In the data rows, 128 means zero.
Every row has a hidden score. How much higher is the second row's score than the first row's in each pair? 20 means about the same, 40 much higher and 0 much lower. The score is a weighted sum of the row's numbers plus the product of two more (or one squared), each taken from its middle value.
127:135:111:127:174:172:148:126:176:160:071:139:138:175:128:175
154:140:112:143:168:185:135:103:135:143:063:134:130:165:138:177 19
127:203:108:104:162:130:164:089:163:192:075:191:165:095:139:180
146:088:136:097:123:134:054:170:113:116:162:092:066:155:153:137 20
093:159:100:117:079:134:158:094:107:118:144:102:192:100:130:091
145:210:079:135:162:139:151:106:175:142:070:169:152:129:107:180 22
106:071:182:133:106:103:180:144:153:093:110:139:151:146:133:124
050:189:172:124:060:060:192:089:120:096:181:165:184:030:127:079 13
115:144:097:052:082:101:069:143:161:154:141:107:073:092:138:163
160:103:143:173:173:135:137:114:134:140:093:191:131:147:127:143 22
161:094:121:159:176:171:121:116:135:135:089:166:156:193:127:164
124:118:076:062:115:154:049:181:117:151:130:097:098:167:213:169 28
139:117:136:163:172:118:164:097:161:123:083:182:129:147:109:144
113:211:090:124:076:096:143:112:135:166:141:121:201:042:127:093 24
162:082:132:145:192:177:125:124:156:147:085:128:115:200:112:148
121:158:091:060:119:128:064:170:124:151:126:101:083:123:175:163 27
094:207:068:048:096:114:098:154:100:200:122:104:090:081:163:179
131:054:090:155:109:215:124:140:131:055:158:060:168:195:094:071 25
121:153:065:049:123:163:061:153:129:149:130:099:090:142:153:170
114:059:202:146:089:110:171:132:124:073:169:114:158:151:104:078 21
162:079:184:180:179:126:145:125:145:130:107:171:104:155:115:144
108:132:193:173:080:065:153:169:079:056:196:101:144:094:100:076 27
130:135:058:055:088:164:069:150:106:138:131:067:087:172:172:176
182:069:181:195:184:137:124:110:112:136:121:164:133:184:138:135 22
083:017:232:191:095:144:169:134:076:058:200:119:134:199:123:064
085:127:160:145:109:093:192:114:110:092:130:138:153:082:112:067 19
093:103:162:182:137:125:148:094:125:117:199:101:110:110:079:062
092:071:196:146:095:086:143:119:105:056:194:076:136:139:108:072 27
094:062:232:200:118:065:153:097:123:103:205:163:165:046:112:014
127:047:179:153:100:107:114:165:131:019:191:094:138:155:085:035 25
147:101:105:120:167:217:130:117:164:121:058:136:128:212:126:156
105:108:149:172:146:160:174:123:149:059:117:141:144:152:109:089 21
122:146:183:168:162:067:156:098:127:157:101:204:132:105:132:139
092:127:150:115:105:076:134:116:097:087:163:078:162:085:099:072 12
155:106:117:168:178:161:141:122:132:134:070:169:149:167:132:168
159:169:078:125:183:165:156:129:117:186:060:165:155:127:097:184 18
066:187:095:071:085:114:144:139:079:100:154:050:148:096:116:121
067:181:200:142:081:044:185:113:125:113:195:143:179:034:107:081 23
156:013:136:133:123:174:022:179:102:081:167:101:049:238:148:118
102:118:125:129:088:161:134:140:130:106:166:068:139:116:109:071 10
165:075:098:156:195:202:129:120:156:142:083:103:130:234:113:159
124:081:147:110:116:127:069:146:095:139:161:126:041:161:176:133 22
152:133:164:168:175:089:175:103:119:180:098:207:147:078:113:141
145:102:129:140:072:124:108:130:090:076:194:065:141:163:139:077 20
120:108:175:197:127:103:162:107:118:105:192:107:154:099:087:062
151:109:145:163:165:164:137:118:136:139:092:140:124:173:101:157 21
151:133:113:160:189:152:141:114:154:134:081:158:111:165:118:141
114:136:161:141:100:101:166:098:135:090:166:133:175:069:105:067 19
154:102:111:141:187:175:128:143:135:135:073:161:127:176:094:153
083:151:111:100:108:124:179:106:148:132:138:117:184:064:113:106 17
157:123:109:140:175:152:154:117:163:173:082:172:120:141:118:160
146:134:138:174:159:108:146:117:131:147:083:167:106:132:093:158 22
110:082:142:160:136:148:138:082:134:071:187:093:134:160:096:075
123:167:106:069:105:115:060:174:115:166:152:136:069:097:177:155 35
152:107:096:144:104:124:105:149:113:095:172:093:166:115:088:075
160:123:068:050:124:175:056:154:139:172:133:102:072:165:182:162 8
154:100:162:166:193:143:157:113:149:152:088:184:119:159:110:147
144:065:079:099:125:216:061:187:132:111:146:080:072:218:184:156 36
116:020:183:190:111:145:131:136:090:047:181:075:141:166:098:052
133:107:148:154:170:142:140:101:156:125:099:157:124:173:127:144 14
129:116:195:172:100:102:168:139:108:073:160:169:163:100:096:051
142:098:121:141:137:139:130:112:097:117:151:088:186:105:113:068 26
134:072:115:145:104:137:117:131:116:061:165:086:133:120:092:077
140:116:081:155:169:203:141:136:156:122:077:145:136:173:112:178 22
139:080:146:133:103:111:122:141:110:067:198:103:193:123:117:073
080:081:200:184:159:087:144:098:118:068:226:116:115:124:086:031 5
130:170:079:048:110:143:058:156:105:149:136:099:063:120:173:168
130:149:116:153:168:164:149:142:153:137:068:168:163:150:130:165 24
149:103:140:168:178:157:130:106:141:125:096:153:110:169:102:151
093:154:153:110:128:098:088:133:141:167:168:160:055:090:169:135 22
044:185:176:121:054:083:191:112:111:096:197:115:173:073:129:099
125:175:075:057:121:151:056:168:122:160:130:113:087:141:152:170 17
059:185:165:106:069:063:163:115:067:090:208:070:166:075:081:116
132:136:110:075:118:137:066:162:106:161:151:091:064:133:166:143 29
122:084:195:120:073:139:159:127:116:078:165:130:151:140:115:080
079:160:127:085:108:091:096:156:116:176:154:124:086:098:151:161 27
109:234:038:094:052:148:181:138:146:080:122:064:184:078:123:142
159:195:148:138:043:087:173:098:125:133:134:135:172:051:105:082 28
155:097:159:187:161:122:141:125:127:116:087:167:122:153:125:130
117:100:147:124:078:100:148:145:164:067:163:105:143:102:137:063 16
081:223:102:100:049:081:166:119:135:149:158:109:208:023:118:118
151:137:123:139:160:139:164:119:134:173:066:171:110:124:130:162 19
125:107:121:067:114:153:030:142:098:154:142:074:059:166:156:144
165:134:011:094:194:251:140:130:166:146:038:117:161:208:111:210 20
096:084:153:169:100:118:169:119:131:109:167:134:160:095:080:054
081:139:200:120:074:062:167:107:107:098:197:114:144:060:108:075 20
096:137:181:167:091:079:182:095:119:108:178:151:144:027:084:071
117:174:127:110:111:074:129:144:117:141:166:079:146:058:101:070 28
056:189:122:095:014:079:201:108:101:067:183:103:179:091:136:133
142:168:077:119:167:113:152:108:149:184:053:184:158:109:128:188 23
102:156:123:110:070:066:132:153:144:114:167:095:184:062:108:087
121:190:084:079:050:065:140:173:118:131:158:066:180:083:127:105 15
130:153:134:144:121:104:165:107:144:155:086:198:121:112:115:167
142:149:147:141:158:104:154:115:157:163:086:183:157:103:120:155 25
121:200:209:183:070:076:200:110:151:109:164:157:117:015:097:060
134:107:179:131:082:093:157:152:100:065:195:091:199:092:124:071 14
136:137:078:071:133:132:058:139:117:165:128:120:075:155:166:158
103:184:139:083:114:087:078:150:121:158:149:161:070:086:166:145 24
115:206:099:044:108:098:068:148:114:196:127:182:093:056:172:168
112:151:105:072:116:141:055:160:127:152:134:117:079:146:187:161 27
142:121:112:143:180:185:122:147:138:143:091:162:144:161:123:163
143:135:130:170:179:155:151:095:161:143:068:151:141:153:138:152 23
106:255:079:025:066:065:093:134:136:226:116:143:091:042:185:182
118:121:099:086:119:123:055:148:113:137:152:097:093:157:171:145 19
114:126:095:071:108:136:073:162:143:150:149:088:047:159:172:165
143:122:113:145:163:174:150:127:176:133:084:161:171:163:130:156 20
148:143:156:160:159:101:160:102:143:154:088:225:132:123:106:152
147:110:042:101:167:222:134:138:152:104:049:136:162:198:128:187 21
142:146:172:159:187:094:154:092:118:175:095:208:149:081:094:148
084:106:223:145:091:095:175:106:061:081:181:107:162:127:126:083 33
148:133:190:174:064:085:160:102:129:087:171:135:160:068:067:062
093:236:066:031:106:111:096:123:141:203:120:129:106:085:187:196 26
118:135:131:139:096:137:179:110:121:065:138:123:141:097:109:092
172:073:194:202:182:108:136:132:144:128:113:180:106:143:109:125 28
090:236:093:038:127:070:089:168:114:158:119:136:082:075:155:184
167:086:204:200:191:130:122:107:145:121:128:181:095:160:099:121 5
159:068:167:186:197:155:114:118:128:126:102:159:124:167:106:140
180:146:142:170:176:131:147:083:141:172:087:175:138:105:125:154 24
065:198:081:106:097:129:203:102:142:163:098:123:232:043:109:104
180:034:167:216:190:148:127:113:147:110:118:138:092:199:094:115 21
107:075:159:197:150:120:190:099:146:063:134:163:148:120:097:062
124:159:155:145:090:085:160:127:107:079:192:060:155:093:111:099 29
167:074:148:189:197:142:116:117:154:109:102:168:122:155:131:142
139:122:176:158:056:110:152:120:083:044:193:114:142:131:109:090 19
124:134:157:136:078:084:162:146:127:059:189:087:191:102:119:093
147:093:205:138:133:106:048:144:122:125:196:124:069:136:147:114 10
127:097:140:110:132:107:043:148:097:127:177:136:036:123:170:126
139:136:105:143:165:158:126:113:146:153:082:180:137:141:107:160 17
124:113:140:134:066:088:135:156:156:075:185:096:155:111:107:055
083:151:126:094:129:129:170:125:150:119:124:075:161:118:143:112 29
164:094:125:200:185:172:122:114:130:125:094:149:139:182:110:154
129:158:046:068:111:164:053:156:122:137:125:087:085:164:174:170 15
112:173:143:120:067:064:147:142:096:125:196:129:117:037:098:072
159:090:152:144:071:094:098:191:103:097:187:058:176:123:104:060 36
137:048:182:186:113:166:163:107:144:090:172:106:144:163:082:053
109:129:100:092:123:130:078:129:131:132:146:101:086:129:173:153 26
129:133:093:143:193:172:158:120:126:165:070:135:135:165:132:180
135:119:178:148:090:043:106:187:090:108:191:068:118:075:102:043 24
158:147:120:132:168:146:162:104:130:154:081:163:112:148:113:168
126:198:072:031:099:113:053:142:124:196:124:099:105:102:187:175 27
114:061:226:158:140:062:042:169:114:117:199:146:044:135:173:092
087:099:123:130:076:186:184:134:068:089:162:090:176:163:132:097 24
018:191:144:097:085:058:140:131:061:093:191:058:143:065:113:095
156:164:103:140:181:174:144:120:170:193:070:160:147:139:110:167 18
133:190:111:128:185:127:152:104:153:176:062:165:140:128:138:167
120:134:084:072:115:134:088:155:128:181:128:124:079:131:171:161 21
169:121:075:122:186:179:127:120:143:165:081:147:152:156:125:171
126:146:125:141:160:142:145:094:145:156:087:180:133:124:129:158 17
137:142:130:149:169:110:138:093:141:153:088:178:148:111:132:158
119:177:080:044:104:123:054:154:126:170:126:113:090:124:171:178 23
169:035:121:120:133:181:030:187:112:102:145:099:063:228:163:125
145:162:161:144:061:070:170:148:109:072:159:145:185:077:089:097 13
139:147:169:171:062:157:175:151:143:126:154:111:154:107:098:067
168:165:108:140:163:139:149:113:141:180:074:168:153:113:113:157 16
104:163:067:049:100:142:052:165:110:157:125:070:083:131:146:162
099:121:169:180:147:125:185:087:163:083:123:184:150:118:095:089 12
114:104:120:090:117:137:085:165:143:159:159:126:070:143:172:142
113:162:055:051:080:156:082:159:105:161:123:095:093:136:179:168 23
147:138:181:190:175:099:149:117:139:158:106:183:119:108:117:137
139:138:092:057:110:131:061:137:138:151:141:113:064:150:181:160 14
125:157:107:123:095:102:132:130:119:107:172:084:187:083:113:092
138:093:143:176:179:135:133:125:125:149:098:170:134:172:097:149 21
108:100:108:122:071:131:156:133:072:089:163:112:188:124:131:088
163:071:142:095:112:136:053:140:116:152:164:111:044:167:157:129 8
124:083:164:154:079:090:113:143:087:059:196:073:170:124:102:058
131:070:085:110:071:164:114:118:109:072:168:055:123:158:081:086 17
157:107:132:153:161:165:133:129:142:129:090:171:143:163:115:149
162:094:215:177:087:075:146:152:089:052:193:147:110:111:088:057 20
151:132:128:170:179:149:138:113:146:169:076:180:136:142:116:150
116:115:139:138:071:109:143:133:109:093:184:083:182:107:110:082 22
154:139:041:110:186:216:142:145:170:158:049:136:143:193:112:187
107:089:108:150:132:117:166:089:167:087:130:135:149:132:117:072 1
182:099:123:156:181:162:137:122:145:142:083:150:148:166:119:144
122:168:048:037:103:197:053:153:164:150:107:075:089:158:149:176 17
115:087:196:232:139:071:185:100:137:041:145:174:134:124:096:065
129:135:109:103:121:120:036:151:121:150:148:120:067:130:183:144 31
137:183:117:129:146:123:183:107:126:130:076:194:148:094:140:165
146:040:197:230:181:124:139:143:136:120:119:159:095:175:106:122 25
112:079:118:144:129:154:135:104:148:116:145:100:162:116:111:071
101:129:146:153:082:101:149:095:129:102:166:136:137:090:101:062 15
156:127:132:148:071:126:142:145:130:058:175:071:144:137:085:101
119:169:192:155:077:085:158:132:080:095:204:103:149:067:094:081 20
173:116:119:135:196:160:172:106:160:183:077:148:129:145:140:158
131:125:100:131:107:136:133:142:118:102:161:075:217:104:117:084 28
134:132:079:140:175:167:138:134:138:163:079:162:143:178:129:177
150:129:104:143:175:157:149:133:125:134:078:156:140:165:113:169 16
112:152:094:113:102:156:145:100:132:143:118:098:198:108:121:092
168:115:234:208:078:059:152:152:099:056:190:134:118:078:067:056 26
142:162:131:104:086:066:130:162:105:108:159:055:130:064:103:076
085:135:155:170:132:102:168:106:159:108:147:127:179:071:106:070 19
113:136:124:117:061:086:130:151:091:114:172:077:203:108:124:078
118:169:151:164:167:101:156:139:119:158:082:176:123:111:139:148 21
076:137:149:098:126:081:070:146:098:135:158:134:075:109:165:129
141:081:137:170:188:154:147:124:130:139:097:171:106:150:110:143 16
077:106:187:123:086:141:174:113:094:087:172:118:143:139:120:092
118:183:107:053:103:107:082:142:102:161:140:115:077:088:167:160 29
114:083:157:100:116:114:064:179:102:134:155:118:045:131:162:139
137:165:068:099:165:151:147:092:149:172:062:142:140:133:111:190 10
119:051:173:133:073:103:161:152:136:077:168:135:178:104:097:052
154:099:114:141:149:168:121:102:129:136:081:166:145:164:120:164 21
140:113:088:139:165:181:125:103:151:123:057:158:110:203:108:174
044:148:155:136:064:111:171:111:092:109:207:088:161:099:095:087 24
095:075:197:163:126:071:164:072:138:090:180:110:184:072:132:035
140:151:059:048:101:187:060:164:112:148:132:087:085:163:181:175 26
114:147:175:122:123:057:061:154:130:145:172:142:079:086:148:127
109:159:148:170:159:105:165:100:138:146:097:186:139:097:112:154 14
129:134:136:159:184:145:142:107:136:145:089:175:124:141:118:153
136:152:067:133:167:169:142:105:166:135:060:180:163:147:139:181 20
154:083:154:183:196:146:116:122:147:115:102:152:135:168:133:138
082:139:133:115:068:069:160:130:121:073:173:078:176:116:115:096 13
175:077:191:197:175:129:138:117:146:127:106:170:126:172:104:130
146:132:126:144:178:124:147:126:141:140:093:180:128:128:143:162 20
128:161:123:132:173:140:148:087:135:177:070:173:138:131:124:174
171:085:148:165:179:156:135:131:154:111:085:151:126:194:112:150 23
135:147:125:155:092:102:155:143:100:095:171:064:146:099:129:072
151:120:127:147:185:157:145:112:110:139:080:161:145:157:125:164 21
089:113:100:110:104:145:155:114:136:117:137:090:198:113:111:083
146:168:103:138:174:157:159:109:126:165:058:180:161:135:136:176 24
159:180:118:128:171:124:160:087:176:179:075:191:141:117:131:171
161:134:095:130:152:185:138:114:157:147:065:129:157:149:138:179 19
146:147:123:168:169:131:146:124:123:156:076:169:145:146:137:163
147:153:113:131:139:148:173:120:142:195:076:168:149:123:140:178 20
146:083:129:156:202:145:135:128:136:126:091:165:133:179:128:148
095:162:190:127:099:028:162:112:089:124:178:139:160:017:121:066 23
124:110:126:085:116:144:051:150:112:127:150:068:062:157:167:145
125:129:155:147:059:081:166:124:082:091:195:099:161:094:114:088 20
093:182:076:037:088:118:082:150:098:212:120:106:092:104:173:182
104:158:166:100:054:111:189:127:106:111:154:108:179:095:127:119 20
132:129:148:156:157:121:162:121:157:146:084:186:133:122:109:146
136:191:080:119:147:167:155:107:151:174:057:179:155:145:129:183 18
170:094:137:179:179:142:130:129:161:109:085:154:145:159:106:157
109:163:105:072:118:119:101:144:133:157:132:122:083:094:165:148 19
149:168:154:162:181:103:170:089:131:184:089:184:130:093:102:154
167:127:124:152:174:148:147:096:156:168:074:151:116:154:142:169 20
109:156:103:082:084:145:042:151:094:141:141:111:068:144:161:152
151:154:129:139:180:126:153:098:151:179:073:197:123:125:104:156 12
137:110:175:179:088:165:172:145:149:070:154:147:143:107:058:079
110:138:111:081:091:095:080:132:117:189:161:098:046:115:156:142 30
158:108:106:149:155:194:146:121:156:149:087:171:120:179:118:162
117:092:239:187:097:030:171:120:090:085:169:145:153:072:112:048 27
165:046:151:196:192:160:113:150:128:104:104:136:139:228:091:134
160:111:143:163:176:153:140:123:143:153:111:147:138:163:105:155 11
151:163:135:111:072:132:165:130:102:107:158:087:153:100:111:103
131:178:029:030:087:179:055:160:113:160:107:075:085:132:179:188 23
127:102:168:176:071:100:165:153:125:033:160:132:139:117:106:075
091:122:088:117:057:115:155:056:111:084:158:143:133:073:112:073 3
133:110:163:105:126:093:032:153:094:142:181:152:052:116:152:137
104:141:053:106:129:206:134:111:159:082:145:041:145:148:117:111 19
147:116:097:150:162:165:140:126:150:139:066:154:134:156:127:164
157:127:093:132:163:197:115:113:146:167:071:143:143:167:139:174 21
101:173:114:129:061:104:182:122:120:072:166:056:186:118:114:112
122:104:095:085:109:168:049:157:120:127:132:097:067:178:181:155 30
116:196:077:126:159:133:164:123:143:174:070:149:152:104:141:182
125:204:098:124:158:118:168:113:159:190:066:167:143:104:122:180 19
137:073:158:134:084:106:138:152:153:061:178:087:134:103:119:045
091:143:183:123:065:093:187:137:101:118:162:120:183:106:126:113 28
135:117:128:138:170:118:160:118:132:145:072:161:129:157:129:159
123:118:158:113:133:107:075:164:127:141:165:136:073:117:157:116 21
129:122:074:102:126:148:108:162:114:098:155:050:156:126:070:079
132:095:095:077:121:161:029:189:132:144:139:071:095:194:171:147 23
167:124:089:143:166:184:132:109:148:111:065:148:147:197:116:171
169:129:087:117:168:189:146:116:161:143:060:133:140:171:129:173 22
150:159:076:124:165:150:155:130:151:145:065:154:168:139:121:178
129:116:146:095:112:135:057:155:103:155:167:133:064:114:173:129 17
147:112:188:180:187:116:140:094:132:158:106:201:117:125:126:132
104:039:248:198:119:103:184:122:066:027:204:102:132:135:124:053 22
116:153:137:128:074:086:133:151:136:094:176:092:172:077:100:076
115:139:134:156:166:120:154:122:126:165:096:181:112:115:130:152 20
119:177:144:127:180:131:157:106:147:183:071:184:163:088:143:159
165:099:167:169:189:106:127:119:129:137:105:174:126:136:102:142 13
063:170:121:092:087:106:161:118:030:091:187:054:160:101:121:125
141:087:088:064:136:175:025:169:089:102:129:067:071:188:172:159 23
094:146:117:086:113:118:083:167:108:172:150:140:043:128:168:161
107:193:087:071:114:116:073:140:144:192:129:108:103:101:174:166 20
111:145:030:038:111:183:077:115:109:158:123:086:086:156:149:157
111:174:126:078:108:088:081:141:132:166:148:126:086:088:182:148 29
117:062:119:164:100:180:108:130:131:079:163:044:151:172:096:070
144:147:055:115:188:184:142:122:132:135:052:142:141:181:119:186 13
117:102:066:076:105:169:073:153:142:137:137:108:106:154:171:161
147:144:118:122:094:038:128:152:137:098:173:096:128:068:095:072 8
100:208:122:068:104:089:099:141:101:183:148:138:060:073:172:151
119:117:150:095:105:087:060:167:117:163:161:136:070:127:154:146 21
148:096:174:177:199:111:128:123:150:136:107:179:094:157:099:130
167:123:110:147:157:170:138:108:151:138:084:144:128:170:105:169 21
084:164:126:074:097:069:083:131:111:163:147:136:066:096:189:147
118:148:106:063:096:148:082:142:129:145:135:105:072:140:173:164 20
151:183:108:129:157:132:149:097:145:141:075:164:153:133:120:169
128:122:178:162:086:128:156:146:088:061:191:100:188:128:120:080 23
154:074:176:202:198:124:120:133:134:142:112:149:138:150:119:124
125:104:097:073:116:133:079:155:115:143:122:087:091:163:184:167 18
131:117:097:124:078:115:136:105:109:070:169:084:130:111:129:076
154:105:127:164:180:152:151:135:142:141:085:150:128:183:111:152 37
164:126:087:140:166:208:128:122:143:128:068:139:156:186:130:166
125:116:178:171:090:113:166:132:134:088:172:157:150:098:087:061 14
085:105:128:132:114:089:155:055:105:097:140:135:141:074:146:069
135:143:098:116:081:120:125:158:122:072:157:057:171:125:122:087 34
118:113:110:123:049:083:105:157:093:092:176:051:145:127:107:077
159:093:132:172:183:186:127:119:123:122:083:138:139:201:092:150 21
106:216:072:107:100:110:158:130:107:145:157:089:188:033:108:106
136:159:136:156:186:130:148:110:136:145:084:161:149:132:105:145 15
151:149:102:127:160:155:137:123:160:150:068:152:146:168:140:175
106:145:091:077:098:152:056:165:116:147:142:120:094:132:165:160 23
126:119:248:196:075:063:174:144:112:028:188:159:151:068:071:057
093:162:068:099:083:146:190:121:163:158:100:141:204:066:102:104 15
124:149:105:120:153:133:152:107:151:151:053:167:165:130:144:172
124:103:131:191:168:138:138:141:142:123:094:173:126:170:104:155 25
116:034:178:139:080:154:142:161:127:069:169:087:160:167:100:086
064:083:246:175:076:053:160:124:080:082:245:103:135:102:113:050 18
096:167:145:107:113:072:177:111:133:134:145:115:162:055:134:109
128:148:119:096:103:088:057:164:105:162:140:119:059:120:167:152 21
162:149:147:166:176:109:165:091:155:174:087:174:129:110:109:160
128:190:119:129:155:109:188:092:159:160:084:189:146:084:142:174 23
113:147:214:192:094:074:169:118:126:095:172:159:142:047:089:063
104:140:150:163:086:140:182:115:150:113:151:126:189:093:080:083 16
148:128:148:157:180:118:169:121:148:176:092:179:132:130:115:165
152:102:084:116:062:133:141:154:180:056:163:068:137:131:108:079 4
168:078:134:151:183:173:131:113:160:120:077:140:112:194:113:143
135:139:155:175:175:131:136:120:115:164:097:168:143:135:150:142 29
143:162:076:112:121:115:137:133:099:131:148:071:170:077:106:099
149:131:118:165:152:149:145:105:150:141:089:166:127:152:118:153 12
150:158:082:110:163:163:141:113:174:155:053:144:144:155:129:189
128:178:114:134:172:103:176:125:164:173:084:180:145:098:143:173 26
104:107:164:161:123:152:169:103:117:097:171:100:161:111:100:064
108:171:121:076:122:080:083:131:112:166:140:124:080:096:155:161 30
128:187:073:061:108:126:083:144:126:159:134:123:093:114:186:168
176:075:121:167:194:174:112:112:134:114:096:167:127:202:144:151 18
094:176:115:079:125:091:060:142:111:191:146:111:103:121:190:163
115:142:178:157:071:114:163:129:156:087:158:123:149:079:098:072 16
119:151:130:105:120:102:078:132:132:148:154:134:080:111:155:148
100:119:158:138:105:137:172:120:133:117:153:124:192:107:100:073 14
122:163:074:059:098:132:082:159:149:125:124:096:074:132:159:168
086:100:218:173:084:063:164:141:097:059:210:121:152:067:111:032 23
